Each row has a name. Each question is about the rows just above it. Places in a row count from 1.

[-3.94  1.51 -0.50  1.01  4.69 -3.77  0.55  1.64  3.05  2.77 -7.31  0.69
 -0.38  0.28 -1.52 -3.60 -2.60 -2.34  1.25 -3.09 -0.66  0.57 -0.39  2.98
  0.35  0.37  1.10 -0.94  2.71 -0.58  2.29  3.86 -4.87 -0.67  4.70 -1.10
 -3.63  1.73  0.56 -0.87 -1.21 -1.59] : Maza
[-3.94  1.51 -0.50  1.01  4.69 -3.77  0.55  1.64  3.05  2.77 -7.31  0.69
  0.12  0.28 -1.52 -3.60 -2.60 -2.34  1.25 -3.09 -0.66  0.57 -0.39  2.98
  0.35 -1.52  0.55  0.12  1.01  0.69  1.82  1.41  0.12  0.12  8.49 -0.45
 -0.66  3.02  0.13 -5.36 -2.31  1.46] : Nefol
[-0.59 -3.10  0.02 -0.72  2.81  1.89  2.49 -3.39  3.21  1.60 -1.60 -3.83
 -0.31  3.31 -4.12  1.09 -2.13 -0.87  1.09  1.13 -2.68  0.35  1.01 -0.40
  0.16  0.37  1.10 -0.94  2.71 -0.58  2.29  3.86 -4.87 -0.67  1.09 -1.10
 -3.63  1.73  0.56 -0.87 -1.21 -1.59] : ledom
How many times does Nefol hold [0.12]? | 4
Count of [-3.09] in Nefol: | 1
How many times does ledom hold [1.09]? | 3

[-2.76 -0.06  0.73  2.59] : dukun
[-1.48  1.12 -1.18  0.67] : Fiful
[-0.56  1.87  1.87 -3.42] : libol
[-1.49 -1.49 -0.89 -1.49] : borot
[-4.64 -5.89 -5.89 -5.89] : lat
[ 4.16 -4.58  0.46 -4.12] : fidot
How many times does borot hold [-1.49]? | 3
How many times does lat hold [-5.88]? | 0
Where does [-1.48  1.11 -1.18  0.67] differ from Fiful, and what was there? | 2, [1.12]
One entry of Fiful was changed: [-1.48  1.12 -1.17  0.67]. Where, and from what? | 3, [-1.18]
Where does [ 4.16 -4.59  0.46 -4.12] differ from fidot, and what was there? | 2, [-4.58]
Count of [1.87] in libol: | 2

